In the data rows, 128 means zero.
Here are some numbered points:
124 120 162 93 177 87 136 144 169 165 166 142 181 121 129 120 177 94 159 153 141 88 111 120 102 118 169 162 181 172 141 105 97 147 94 115 130 84 168 136 99 156 142 145 102 106 78 124 0
108 153 106 144 126 126 100 135 117 139 111 174 117 145 151 111 159 151 124 105 90 165 106 124 157 96 109 154 114 97 81 103 138 129 121 175 121 132 96 154 151 105 96 97 156 105 121 142 1
172 102 135 136 174 156 79 136 106 166 129 105 102 102 130 108 148 90 109 99 133 97 109 144 112 105 160 87 105 133 129 168 94 90 130 166 135 175 132 87 100 93 163 100 147 163 81 153 2
85 78 160 81 84 75 76 177 178 112 150 81 180 88 73 78 84 153 148 178 172 133 171 93 175 78 96 78 78 151 102 93 183 91 91 78 99 160 81 84 90 79 175 102 73 178 177 117 3
91 127 166 102 172 100 175 117 171 114 138 139 171 150 169 114 79 108 178 168 156 76 82 87 85 157 181 174 172 148 133 112 79 165 160 127 87 88 129 117 138 181 100 168 133 144 76 166 4
163 108 100 156 99 108 144 103 96 154 106 117 139 172 127 88 144 138 133 121 136 178 117 133 138 94 99 112 151 82 166 127 177 139 117 108 159 139 165 118 169 166 120 99 135 84 181 138 5
111 123 168 129 91 177 163 100 172 85 165 75 129 84 150 102 91 99 144 172 147 90 183 169 109 88 174 129 85 169 87 81 85 76 141 111 153 153 139 94 79 177 93 103 141 174 156 73 6
144 142 127 175 166 159 90 174 109 180 99 88 103 118 111 105 109 157 112 87 108 136 126 108 156 129 163 100 121 108 82 124 168 87 76 181 154 115 117 153 156 121 102 105 136 135 148 144 7
123 138 126 162 154 130 112 112 82 148 91 156 91 130 126 168 178 103 117 100 105 139 97 109 142 111 154 114 112 109 126 117 123 106 151 121 145 156 124 93 120 94 106 120 166 123 109 100 8
78 129 171 96 111 124 130 75 94 97 162 148 153 180 85 180 85 163 75 82 103 130 78 163 73 142 159 73 129 105 172 133 96 144 180 169 181 181 181 169 84 91 132 178 112 85 138 177 9
132 174 99 84 76 97 118 97 121 171 97 79 130 127 81 73 75 132 85 73 175 141 73 148 168 181 82 132 106 157 139 102 144 183 115 73 73 91 87 82 142 180 88 93 168 124 154 169 10
118 151 183 148 79 169 177 81 183 99 181 73 156 73 178 103 88 73 108 183 178 78 181 177 121 81 183 82 90 165 171 108 100 78 169 93 160 100 151 159 81 147 79 84 99 183 178 78 11
112 117 93 124 129 111 159 132 102 142 147 153 96 91 159 177 183 111 180 93 96 144 159 115 111 123 108 124 79 111 118 88 90 130 145 171 94 148 76 120 126 97 135 166 96 117 120 115 12
103 163 105 154 151 145 129 115 111 168 73 114 118 157 117 135 162 88 118 112 93 117 108 138 171 91 102 97 145 127 124 120 147 102 138 178 100 133 85 96 124 120 147 133 153 159 108 160 13
Which two points above are nearest to each new point by angle, seen from the average point of the numbered points? Their numbers follow each, smallest number first.
169 88 81 82 159 115 73 79 150 87 159 183 100 103 87 76 171 162 183 144 76 171 85 168 79 76 78 178 183 81 84 79 141 175 73 99 76 73 174 180 162 76 181 73 183 172 166 183 1 5
84 172 90 172 169 120 126 111 135 136 120 154 135 82 177 81 172 129 168 142 124 102 105 123 108 132 142 171 97 171 76 106 103 127 177 105 129 117 121 141 106 82 109 154 105 151 150 172 4 12
109 168 102 174 178 136 81 151 142 120 96 126 142 133 100 160 136 102 96 130 139 114 148 142 139 151 112 136 126 99 117 145 111 118 82 150 162 169 106 105 130 103 168 117 175 114 127 136 8 13
81 159 114 178 120 91 162 183 75 88 156 141 178 141 78 178 118 85 181 120 78 172 154 112 76 93 157 150 150 75 175 82 108 73 81 79 84 157 79 76 181 145 172 165 178 81 84 178 8 12
117 121 87 114 133 121 124 102 108 147 135 150 97 108 114 94 142 135 93 141 114 147 112 166 88 103 127 135 144 166 142 156 117 151 88 130 132 159 93 166 145 148 76 106 159 88 100 132 1 5
151 85 78 165 115 133 91 150 145 141 85 159 88 126 93 165 102 136 150 91 120 106 174 153 130 136 85 159 123 121 138 138 106 135 162 139 108 121 90 85 174 106 157 144 151 126 171 109 8 12
115 87 79 166 144 166 102 91 105 156 79 111 93 159 109 90 138 148 106 123 117 157 142 121 129 106 151 145 115 120 115 111 132 105 97 174 133 142 142 108 108 118 117 135 144 109 112 108 7 8
133 99 96 115 118 105 103 94 157 169 117 115 112 115 99 150 147 112 130 136 102 115 153 165 114 156 153 160 166 177 162 162 151 142 106 136 118 144 123 133 121 141 145 129 165 94 114 162 0 10
154 132 169 111 105 129 148 93 156 90 168 129 141 81 147 127 96 165 82 160 118 120 132 156 97 102 138 90 99 163 93 147 145 156 175 91 168 97 183 130 88 169 85 82 106 115 135 103 6 11
162 106 142 127 82 106 111 172 148 76 174 121 105 85 108 153 157 180 105 165 162 103 169 147 153 169 81 123 82 141 157 160 174 136 156 97 174 78 147 138 117 136 165 85 88 160 117 130 3 11
175 181 115 75 106 96 171 126 100 175 88 78 78 99 88 75 73 120 73 75 79 153 84 162 118 153 79 96 127 85 174 144 171 133 100 76 90 94 100 73 115 183 108 76 181 130 73 174 5 10
159 97 133 112 153 154 97 123 130 144 90 138 147 132 144 142 123 96 139 124 130 135 165 139 105 159 136 156 174 106 169 114 156 88 144 142 102 154 103 129 166 154 103 136 127 118 159 91 5 12
160 94 75 147 171 135 93 148 123 150 114 168 154 169 165 145 174 115 100 133 160 132 144 114 124 114 90 111 120 130 99 109 120 93 123 153 112 165 120 123 171 100 144 148 139 99 157 79 1 12
135 79 73 169 162 123 78 181 73 108 123 108 73 168 97 87 94 168 84 78 168 126 76 79 180 183 97 151 108 139 156 183 148 163 99 183 183 82 180 79 178 88 174 175 132 168 180 156 5 7
99 115 153 94 94 151 142 106 84 135 142 177 169 160 180 91 153 178 99 90 169 159 88 171 91 178 103 166 93 73 183 99 93 108 109 117 88 126 99 183 141 124 73 159 78 82 145 85 1 9
102 148 163 118 139 78 160 153 151 91 154 103 166 147 142 100 169 106 120 171 112 91 120 151 115 100 144 127 175 168 135 135 84 178 142 90 123 93 172 151 93 117 136 139 142 93 103 118 0 4
157 177 177 132 73 82 154 163 144 78 178 100 84 111 166 151 145 160 111 159 144 108 175 157 141 84 111 99 91 147 85 84 159 132 174 109 172 90 154 132 96 109 127 157 94 177 175 94 6 11
141 100 151 109 96 81 135 162 126 75 175 85 79 79 94 130 150 171 90 156 183 100 162 175 162 148 123 115 88 159 97 126 153 177 126 88 163 87 159 171 97 160 82 81 130 165 129 88 6 11
174 166 181 183 75 84 139 109 159 81 177 76 157 93 105 126 117 123 162 180 166 84 178 180 163 162 150 79 75 174 78 97 127 121 178 87 175 81 148 111 82 171 87 78 84 181 126 97 6 11
105 124 108 120 100 153 82 87 114 132 145 136 87 114 106 129 154 169 145 108 171 121 145 160 78 166 148 105 178 175 147 100 129 171 108 177 138 172 153 150 102 102 133 90 172 153 96 135 2 9
